In each game, the first row plays the second. By how much does the first row win? 15 means about a draw, 30 a big win and 0 a big loss. Wins can go round in a circle. Each row has two weighted sums of its numbers, A and B, taken from their middle values. A row wins by its A times the other's B, less its B times the other's A.
[ 0.7  0.4  0.4  2.6 -0.9  1.2 -0.6 -0.7 -0.9 -0.9]
[ 1.6 -0.9 -0.5  0.5  0.   1.8  0.3 -0.9 -0.9 -0.9] ~ 12
[-0.8 -0.9 -0.3 -0.8 -0.9  0.7  1.3 -0.9  0.3 -0.9]
[ 0.   0.5  1.  -0.8 -0.8  0.3  1.2 -0.3  1.7  0.3] ~ 8
[-0.3 -0.4  0.6  1.9 -0.9  1.   0.4 -0.1 -0.9 -0.6]
[-0.9 -0.1 -0.5 -0.8  0.5 -0.9 -0.9  0.8  0.2  0.1] ~ 10
[ 0.5  0.5 -0.9 -0.8  1.8 -0.9 -0.9  0.9  1.   1.3]
[ 0.9 -0.9  2.4  2.1 -0.9  2.1  0.1  0.2 -0.9 -0.9] ~ 14
[-0.7  0.  -0.9  0.  -0.9 -0.4  0.1 -0.1 -0.9  0.8]
[-0.9  1.1  1.  -0.2 -0.4 -0.9  0.2  0.7  0.9  1.3] ~ 20
[-0.9 -0.4 -0.4  0.7 -0.9  1.   1.1 -0.9 -0.9 -0.8]
[ 0.8 -0.9 -0.9 -0.7 -0.3  1.   1.5 -0.9 -0.9 -0.9] ~ 19
[ 0.9 -0.9 -0.9 -0.8  0.3  0.1  0.5 -0.9 -0.8 -0.9]
[ 0.1  0.4 -0.9 -0.8  1.5 -0.9 -0.9  0.2 -0.3  1.4] ~ 21
[ 1.1  0.2 -0.9 -0.8  1.9 -0.9 -0.9  0.3  1.4  0.6]
[ 1.2 -0.9 -0.3 -0.5 -0.8  1.8  0.8 -0.9 -0.4 -0.9] ~ 15
[-0.4 -0.6 -0.9  0.6 -0.9  0.5  0.8 -0.9 -0.9 -0.4]
[ 0.3  0.2 -0.1  2.1 -0.9  0.8 -0.4 -0.1 -0.9 -0.8] ~ 12
[ 0.9  0.8 -0.9 -0.8  1.7 -0.9 -0.9  1.7  1.4  1.8]
[ 0.   0.2 -0.9 -0.8  0.7 -0.9 -0.9 -0.9  0.9  0.3] ~ 18
[-0.9  0.5  0.5 -0.8 -0.2 -0.9 -0.9  1.3  0.7  0.8]
[ 0.3  0.1  2.3  1.7 -0.4  0.2 -0.9  1.4 -0.9 -0.9] ~ 25
[-0.5 -0.5 -0.9 -0.8 -0.9  0.3  2.2 -0.9 -0.9  0. ]
[-0.9  0.4 -0.5 -0.2  0.4 -0.9 -0.9 -0.1 -0.9  0.4] ~ 17
[-0.9 -0.5 -0.9 -0.8 -0.9 -0.9  0.3  0.3 -0.9  1. ]
[ 1.4 -0.9  2.2  1.4 -0.9  2.4 -0.2 -0.3 -0.9 -0.9] ~ 15
[ 1.3 -0.7  1.9  2.5 -0.7  2.1 -0.6 -0.4 -0.9 -0.9]
[ 0.1  0.  -0.9  0.2  0.6 -0.9 -0.2 -0.9 -0.9 -0.2] ~ 16
[-0.9 -0.8  0.6 -0.3 -0.9  1.   1.5 -0.5 -0.9 -0.9]
[-0.4  0.9 -0.9 -0.8  1.5 -0.9 -0.9  0.5  1.1  1. ] ~ 9
[-0.7 -0.5 -0.1  1.7 -0.9  0.8  0.4 -0.2 -0.9 -0.4]
[-0.3 -0.2  2.8  1.3 -0.9  0.6 -0.9  0.5 -0.9 -0.9] ~ 14
[-0.9 -0.9 -0.9  0.  -0.9 -0.1  0.8 -0.9 -0.9 -0.9]
[ 0.3 -0.3 -0.9 -0.8  1.5 -0.9 -0.9  0.  -0.1  0.9] ~ 12
[-0.6 -0.3 -0.9  0.  -0.9  0.6  1.3 -0.9 -0.9 -0.6]
[-0.1 -0.9  1.3  2.4 -0.9  1.8  0.2 -0.9 -0.9 -0.9] ~ 15
[-0.9  0.7  0.  -0.8 -0.7 -0.9  0.2 -0.4  0.   0.6]
[ 0.4 -0.9  0.5 -0.8 -0.9 -0.3  0.4 -0.8  1.5 -0.9] ~ 19
[-0.2  0.2 -0.9 -0.8  1.7 -0.9 -0.9  0.7  0.4  0.4]
[ 0.5 -0.9 -0.9 -0.8  0.6 -0.9 -0.8 -0.9 -0.9 -0.2] ~ 9
[ 0.8 -0.9 -0.9 -0.1 -0.4  0.9  0.5 -0.9 -0.9 -0.9]
[-0.1  0.3 -0.9 -0.8  1.4 -0.9 -0.9 -0.8 -0.6  1.2] ~ 22
[-0.4  0.5 -0.9 -0.8  0.6 -0.9 -0.9 -0.1 -0.7  1.2]
[ 0.4  0.  -0.6  1.9 -0.9  1.3  0.2 -0.9 -0.9 -0.9] ~ 3
[ 0.1  0.4 -0.9 -0.8  0.8 -0.9 -0.9  0.4  1.3  0.3]
[ 1.3  0.6  0.4  0.4 -0.9  0.9 -0.5  0.5 -0.9 -0.6] ~ 25
[ 0.5 -0.2 -0.9 -0.8  1.8 -0.9 -0.9  1.2  1.   1.6]
[ 0.7  0.9  0.2  0.   2.1 -0.9 -0.9  0.7  0.5 -0.2] ~ 14
[ 0.6 -0.9  2.3  2.4 -0.9  1.6 -0.8  0.7 -0.9 -0.9]
[ 0.3 -0.8  0.9  2.  -0.9  1.7  0.1 -0.6 -0.9 -0.9] ~ 15
[-0.9 -0.1  0.8 -0.8  0.3 -0.9 -0.9  2.9  0.9  0.9]
[ 0.1  1.5 -0.9 -0.8  2.1 -0.9 -0.9  1.6  0.6  2. ] ~ 7
[ 2.2 -0.9 -0.9  0.4  0.5  1.6  0.2 -0.9 -0.9 -0.9]
[-0.9  0.5 -0.9 -0.8  0.3 -0.9 -0.9  1.3  2.1  1.6] ~ 11
[ 0.9 -0.2  1.2  2.3 -0.9  0.9 -0.9  0.3 -0.9 -0.9]
[-0.9  0.6  0.4  0.1  0.  -0.9  0.2  1.   0.3  1.2] ~ 23
[ 1.6 -0.4 -0.9 -0.8  1.9 -0.9 -0.9 -0.9  0.2 -0.1]
[-0.3 -0.9 -0.9  0.1 -0.3 -0.5 -0.1 -0.9 -0.9 -0.9] ~ 13
[-0.9  0.  -0.2  1.2 -0.9  0.9  1.  -0.4 -0.9 -0.6]
[ 0.6  0.9  0.4 -0.8  1.6 -0.9 -0.9  1.8  0.   0.8] ~ 16
[ 1.1  0.7 -0.9 -0.8  2.2 -0.9 -0.9 -0.4  0.6  0.2]
[-0.1  0.3  1.4  0.4  1.2 -0.9 -0.9  0.9 -0.4 -0.3] ~ 15
[ 0.7  0.3 -0.9  1.2 -0.9  0.1 -0.7 -0.8 -0.9 -0.2]
[ 0.4 -0.9 -0.9 -0.6 -0.9  1.4  1.8 -0.9 -0.9 -0.9] ~ 1
[-0.4  0.1  1.7 -0.7 -0.4 -0.9 -0.9 -0.3 -0.4 -0.7]
[ 0.4  1.4  0.4 -0.8 -0.5  0.4  1.1 -0.9  1.9  0.2] ~ 15
[-0.5  0.6 -0.9 -0.8  1.4 -0.9 -0.9  1.1  0.9  1.3]
[ 1.2 -0.9 -0.9 -0.8 -0.4  1.   1.  -0.9 -0.4 -0.9] ~ 20
[-0.7 -0.9  0.6 -0.8 -0.9 -0.6  0.9 -0.9 -0.5 -0.9]
[-0.9  0.5 -0.9 -0.8  0.7 -0.9 -0.9  1.5  1.4  0.9] ~ 21
[ 0.9 -0.9 -0.9 -0.6 -0.5  1.2  1.4 -0.9 -0.9 -0.9]
[ 0.3  0.3  0.3  0.8  1.6 -0.9 -0.9  0.4  0.1 -0.3] ~ 17
[ 0.3 -0.2  1.2  2.1 -0.9  1.3 -0.2 -0.9 -0.9 -0.9]
[ 0.8 -0.9  0.6  0.9 -0.9  1.2  0.1 -0.9 -0.9 -0.9] ~ 15
[-0.9  0.1  0.4 -0.3 -0.6 -0.9  0.5  0.1  0.5  0.9]
[-0.9 -0.2  0.5 -0.8 -0.6 -0.9  0.4  1.4  1.9  1.2] ~ 27
[-0.9 -0.9 -0.9 -0.7 -0.9  0.4  1.1 -0.9 -0.9 -0.9]
[ 0.   1.8  0.9 -0.8 -0.5  0.2  1.  -0.8  1.7  0.4] ~ 13
[ 0.8 -0.6 -0.3  1.5 -0.9  1.  -0.2 -0.8 -0.9 -0.9]
[-0.9  1.1  1.  -0.1 -0.2 -0.9 -0.3  0.5  0.9  1.3] ~ 25
[ 0.2  1.6  0.7 -0.8 -0.5  0.2  1.  -0.6  2.2  0.7]
[ 1.6  0.3 -0.9 -0.8  2.5 -0.9 -0.9  1.   1.1  0.9] ~ 13
[ 0.8 -0.9  0.6 -0.1 -0.9  1.6  0.1 -0.9 -0.1 -0.9]
[ 0.1 -0.9  1.1  0.8 -0.9  2.   0.7 -0.9 -0.7 -0.9] ~ 14
[ 0.7  0.3 -0.2  1.4 -0.9  0.4 -0.9  1.  -0.9  0. ]
[-0.7 -0.6 -0.9 -0.8  0.  -0.9 -0.9  1.1  2.2  1.1] ~ 4
[ 0.   1.2  0.5 -0.8 -0.7  0.2  1.7 -0.9  1.8  0.5]
[-0.9  0.4 -0.9 -0.8  0.3 -0.9 -0.1 -0.1 -0.9  0.6] ~ 16
[-0.5  0.4 -0.9 -0.4  0.5 -0.9 -0.7 -0.9 -0.9  0. ]
[-0.1 -0.2 -0.9 -0.8  0.  -0.9  0.8 -0.9 -0.9  0.1] ~ 12
[ 0.3 -0.4 -0.9 -0.8  1.  -0.9 -0.6 -0.9 -0.3  0.7]
[ 0.7 -0.9 -0.9 -0.8 -0.1  0.2 -0.1 -0.9  0.  -0.9] ~ 19
[-0.9  0.4 -0.9 -0.5  0.2 -0.9  0.1  0.6  0.1  1.4]
[-0.2 -0.9 -0.9 -0.8 -0.9  0.6  1.1 -0.9 -0.9 -0.9] ~ 18
[-0.4 -0.7 -0.9 -0.8  0.6 -0.9 -0.9  1.1 -0.9  0.6]
[-0.1 -0.9 -0.9 -0.7 -0.9 -0.6  0.8 -0.9 -0.9 -0.7] ~ 15
[ 1.  -0.9 -0.9 -0.4 -0.3  0.9  1.3 -0.9 -0.9 -0.9]
[-0.8  0.8 -0.3  1.  -0.7 -0.9 -0.9  1.6 -0.9  0.7] ~ 16
[-0.6  0.9  0.3 -0.8 -0.9  0.9  2.3 -0.9  0.4 -0.5]
[ 1.2 -0.9  1.8  2.  -0.9  2.3 -0.1 -0.5 -0.9 -0.9] ~ 17
[-0.1  0.3 -0.5 -0.8  0.2 -0.9 -0.2 -0.2  0.2  1.1]
[-0.1  1.6  0.9 -0.8 -0.9  0.5  1.4 -0.9  1.9  0.1] ~ 18
[ 0.8 -0.9 -0.5  1.4  0.   1.5  0.2 -0.9 -0.9 -0.9]
[ 0.9 -0.3  0.  -0.8  0.5 -0.9 -0.9  0.8  0.8  0.4] ~ 16
[ 0.6  0.8 -0.9 -0.8  2.2 -0.9 -0.9  1.4  0.8  1.1]
[ 1.3 -0.9  1.7  1.8 -0.6  2.4 -0.3 -0.9 -0.9 -0.9] ~ 15
[ 0.5  0.7 -0.9 -0.8  1.5 -0.9 -0.9 -0.5 -0.1  0.6]
[-0.3  1.1  0.8 -0.8 -0.9  0.6  1.5 -0.9  1.4  0.1] ~ 19
[-0.9  0.7 -0.9 -0.6  1.  -0.9 -0.9  1.9  0.2  1.6]
[-0.3  0.1  0.6  2.1 -0.9  0.3 -0.4  0.1 -0.9 -0.9] ~ 21
[ 1.1 -0.9  0.8  0.3 -0.9  2.3  1.2 -0.9 -0.4 -0.9]
[-0.7 -0.9 -0.8  0.3 -0.9  0.7  0.6 -0.3 -0.9 -0.8] ~ 14
[-0.2 -0.5 -0.9  0.2 -0.9  1.4  1.5 -0.9 -0.9 -0.8]
[ 1.1 -0.9 -0.9  1.1  0.2  1.2  0.3 -0.9 -0.9 -0.9] ~ 22
[-0.9  0.6  1.1 -0.3 -0.9 -0.9  0.9  0.4  0.9  0.7]
[ 0.2  0.1  2.3  0.6  1.2 -0.9 -0.9  2.5 -0.3 -0.5] ~ 16
[-0.9 -0.1  1.4 -0.4 -0.5 -0.9 -0.8  0.4 -0.8 -0.4]
[ 0.2 -0.9 -0.9  0.4 -0.1  0.5 -0.2 -0.9 -0.9 -0.9] ~ 17
[-0.9 -0.9 -0.3  0.7 -0.9  1.2  1.1 -0.9 -0.9 -0.9]
[ 0.5  0.9 -0.3 -0.5  2.4 -0.9 -0.9  1.3  0.8  0.7] ~ 16
[ 0.7  0.6 -0.9 -0.8  2.3 -0.9 -0.9  0.5  0.8  0.9]
[-0.3  1.1  1.  -0.8 -0.9  0.2  1.2 -0.7  2.   0. ] ~ 17
[-0.4 -0.9 -0.9  0.  -0.9  1.1  1.9 -0.9 -0.9 -0.9]
[ 1.4 -0.9 -0.9 -0.8 -0.7  1.7  1.6 -0.9 -0.9 -0.9] ~ 20
[ 0.4 -0.9 -0.9  0.7 -0.9  1.   1.  -0.9 -0.9 -0.9]
[ 0.  -0.2 -0.9  0.5 -0.9  0.5  0.3  0.  -0.9  0. ] ~ 16
[ 0.5 -0.6 -0.4  1.3 -0.9  1.1  0.  -0.9 -0.9 -0.9]
[ 0.8  1.1 -0.9 -0.8  2.4 -0.9 -0.9  0.9  0.9  0.5] ~ 12
[-0.9  0.   0.  -0.8 -0.2 -0.9  0.3  0.7  1.6  1.3]
[ 0.5  0.2 -0.9 -0.8  1.4 -0.9 -0.9  0.1  0.6 -0.1] ~ 20
[ 0.4 -0.9 -0.7  1.  -0.9  1.9  1.4 -0.9 -0.9 -0.9]
[ 0.5 -0.9 -0.9 -0.3 -0.5  0.8  1.4 -0.9 -0.9 -0.9] ~ 16
[-0.9  0.4  0.  -0.8 -0.6 -0.9 -0.2  0.3  0.4  0.8]
[-0.9  0.   0.6 -0.8 -0.9 -0.9  1.2  0.   1.   0.6] ~ 13
[-0.9 -0.6 -0.9  0.2 -0.9 -0.5  0.8 -0.9 -0.9  0.1]
[ 0.7  0.9  1.6  1.7 -0.2  0.5 -0.8 -0.1 -0.9 -0.9] ~ 5
[-0.7  0.3 -0.8  1.3 -0.9  0.1 -0.3 -0.5 -0.9 -0.3]
[ 1.2 -0.9 -0.9 -0.6  0.4  0.8  0.2 -0.9 -0.6 -0.9] ~ 13
[-0.9 -0.5 -0.3  1.1 -0.9  1.2  1.3 -0.9 -0.9 -0.8]
[ 0.4  0.4 -0.9 -0.8  0.2 -0.9 -0.9  0.7  2.1  1. ] ~ 13
[-0.9 -0.4 -0.9 -0.8  0.1 -0.9 -0.9 -0.1 -0.2  0.3]
[-0.9  0.8 -0.9 -0.8  0.8 -0.9 -0.9  1.3  0.4  1. ] ~ 22
[ 0.5 -0.1 -0.9 -0.8  0.8 -0.9 -0.5  0.2 -0.2  0.3]
[-0.9  0.8 -0.6 -0.8  0.3 -0.9 -0.4  1.8  1.7  1.7] ~ 17
[-0.5 -0.4  2.   2.3 -0.9  1.2 -0.1 -0.8 -0.9 -0.9]
[ 0.1  0.2 -0.9 -0.8  1.4 -0.9 -0.9  0.3 -0.6  1.2] ~ 13
[-0.9  0.   0.3 -0.4 -0.2 -0.9  0.3  1.4  1.   1. ]
[-0.9 -0.3 -0.9 -0.8  0.1 -0.9 -0.9  0.3  1.4  0.6] ~ 17
[-0.9 -0.8 -0.3  0.5 -0.9 -0.3 -0.1  0.7 -0.9 -0.2]
[ 1.  -0.9 -0.9  0.3  0.3  0.7 -0.1 -0.9 -0.9 -0.9] ~ 18
[ 0.8  0.2 -0.9 -0.8  1.5 -0.9 -0.9  0.8  1.8  0.9]
[-0.9  1.5  0.5 -0.4  0.4 -0.9 -0.7  0.9  1.   1.7] ~ 13
[-0.8  0.   1.2  2.3 -0.9  0.3 -0.9  0.5 -0.9 -0.9]
[-0.9  0.4 -0.9 -0.8 -0.1 -0.9 -0.9  2.1  2.5  1.2] ~ 3
[ 0.2  1.2 -0.9 -0.8  1.9 -0.9 -0.9  1.7  1.5  1. ]
[-0.1  0.7 -0.9 -0.8  1.7 -0.9 -0.9  0.4  0.8  1. ] ~ 9
[-0.8 -0.1 -0.9 -0.3 -0.9 -0.4  0.8 -0.9 -0.9 -0.2]
[-0.5 -0.9  0.8 -0.8 -0.8 -0.6  0.5 -0.8 -0.7 -0.9] ~ 16
